(-167.1, -39.8, 169.8, -177.7, -90.7, -100.1, 132.5) Out: -100.1
((-12.308, 7.300, 7.233, 21.574), (1.141, 11.931, -18.960, -2.263), (8.541, 5.548, 13.949, 8.851)) Out: -2.263
(12.978, -5.884, 8.599, 4.595, 2.202, 3.124, -11.807) Out: 2.202
((-1.11, -1.92, 0.68, -0.04, 1.30, 1.70, -0.93), (0.26, -2.35, -1.72, -1.02, -0.16, -0.57, -1.32), (-1.28, -2.40, -0.05, -0.53, 1.19, -0.24, -1.54)) Out: -1.92
(14.98, 11.58, 7.99, 3.80, -1.77, -10.08) Out: 3.80
((0.13, -0.03, 0.10, -0.07, 0.06, -0.10, -0.16), (0.00, 0.02, 0.06, 0.06, -0.02, 0.06, -0.08)) Out: -0.08
---
[[-0.07, -0.23, -0.37, -0.39, -0.18], [6.56, 0.21, 0.18, 0.53, 0.08], [2.46, -0.30, -0.03, -0.23, -0.04]] ==> -0.03
[[-0.59, 4.90, 3.46, 0.75, -2.81, 0.80, 1.30], [-4.88, -4.16, -6.23, 4.52, 2.48, -4.23, 5.55], [3.89, -1.55, -2.76, 6.87, 4.03, -2.43, -4.04]] ==> -2.76
[[-3.40, -3.87, -3.38, 3.15, -3.21, -1.21], [-3.40, -3.87, -3.53, 3.15, -3.21, -0.69], [-3.40, -5.95, -3.53, 3.15, -3.21, -1.89]] ==> -3.53
[[0.01, -0.18, 5.41, 6.78, 5.99, 3.71, -0.30], [0.67, -2.05, 2.01, 6.47, 5.02, 1.46, -0.19], [0.50, 2.05, 4.03, 1.29, 1.70, 3.17, 0.31]] ==> 4.03
[[3.59, -1.24, 3.44, -4.28, 1.53], [2.87, -4.95, -1.17, 6.35, -2.71], [0.69, -6.49, -6.37, 4.69, -0.12]] ==> -6.37
[[2.94, -0.85, -1.15, -2.62, 1.56, 0.39, -4.96], [-0.55, 0.07, 0.37, -1.09, 2.20, 1.91, 3.48], [-0.32, -0.13, 0.13, -2.25, 2.02, 0.17, 2.36]] ==> 0.13
[[4.55, -1.53, -2.13, 0.74, -2.99], [5.42, 0.19, -3.77, -3.11, -1.83], [2.08, -1.73, -1.29, 2.44, -1.02]] ==> -1.29
---
[[ 0.20 -0.57  0.24 -0.05 -2.17  0.18  0.07 -0.43]
 [-0.50 -0.95 -0.85 -0.25  0.05  0.99 -0.45  0.18]
 [-2.30  2.23 -3.85  0.47 -2.67 -0.32  0.10 -1.63]
 [ 0.84  1.09 -0.19  0.77 -0.19 -1.83  0.69 -0.43]
 [-0.39 -1.08 -2.14  1.18 -0.02  0.63  1.18 -1.74]
 [-1.63 -2.13  1.30  0.77 -0.63  1.89 -1.74  4.44]
 [-0.64  1.00  0.68  0.84 -0.65 -0.60  0.22 -0.59]
 [-0.21 -1.46 -0.35 -0.46  0.08  1.18 -0.31  0.30]
 [-0.48 -0.75  0.45 -0.26 -1.39  1.67 -1.25  0.98]
 [-1.15 -2.26  0.20 -0.19 -0.49  2.39 -1.28  1.88]
 [-3.88 -1.12 -0.30  5.22 -3.09 -2.41 -0.20  5.55]] -2.41

[[ 0.67 -1.38 -0.48  3.05  1.89  0.70  0.27 -0.31]
 [ 2.62 -0.95 -0.70  0.84 -1.56 -0.62  0.43  0.28]
 [ 1.93 -1.77 -0.93  0.37 -0.45  1.29 -0.66  1.68]
 [-0.75  0.72  0.25  0.36 -1.86  1.14 -0.45  0.41]
 [-1.27 -0.33  1.65 -0.55  0.32 -1.10 -0.90  0.90]
 [ 0.35 -0.83 -0.68  0.84 -0.05 -0.90  0.85 -0.05]
 [ 1.87 -0.57 -1.41  0.37 -0.57 -1.28  1.23 -0.28]
 [-0.62  0.73 -4.00  0.38 -0.90  2.96 -1.43 -0.31]
 [ 1.59 -1.03  2.89 -0.57  6.06 -2.41 -0.03  0.37]] -2.41

[[ 1.74  0.17  1.17 -0.29 -3.15  1.09  0.19  3.69 -3.82]
 [-3.72 -4.25 -1.82  1.76 -2.56  1.88 -2.52  2.76  2.21]
 [-4.46 -4.28 -1.95  0.52 -4.41  1.85 -1.21  3.65  1.40]
 [-0.46  1.59  1.12 -2.12 -2.76  2.50  1.37  2.87 -0.97]
 [-2.96 -6.24  6.79 -3.88 -0.45  4.13  5.85  2.84  4.72]
 [-0.64  0.61  0.57 -0.76 -0.49 -0.63  0.08 -0.48  0.21]] 0.08

[[-0.26  0.80 -1.37 -2.29  1.98  0.67]
 [-0.49  0.35  0.54  0.68  1.45  1.33]
 [-0.26 -0.22  0.54 -1.25  1.98  1.15]
 [ 1.20  0.35  0.94  0.68  1.98  0.67]
 [-0.63  0.62 -0.95  6.28  2.29  0.67]
 [-0.26 -0.94  0.40  0.68 -1.00  0.67]
 [ 1.57  2.62  3.41  0.68 -2.35 -4.73]
 [-0.84 -0.86  0.54  3.83  2.55  0.84]
 [ 0.39  1.41  0.55 -0.24  0.27 -1.51]
 [-0.26 -0.61  1.91 -4.33  1.98  0.67]] -4.33

[[-1.81  0.87  0.48 -0.42 -1.64  1.09 -1.03  1.20  1.10  0.28  0.24  1.50
   0.25 -0.26]
 [ 0.63 -1.93 -1.45  6.08 -1.73 -1.58 -0.68  0.29  0.96 -0.23 -0.69  0.80
   2.00  0.63]
 [-0.42  3.32  0.04 -0.10 -2.38 -0.92  1.68  0.50  2.02 -1.52 -1.08  0.74
   3.54  0.43]
 [-1.25 -0.45 -0.70  2.44  0.82 -1.32  1.35  0.81  1.68  1.33 -1.34 -0.56
  -0.02  0.05]
 [ 1.35  1.56 -4.95  5.46  0.02 -0.26 -0.96 -2.40  3.11  2.22 -0.82  0.04
   0.16 -1.60]] 0.04
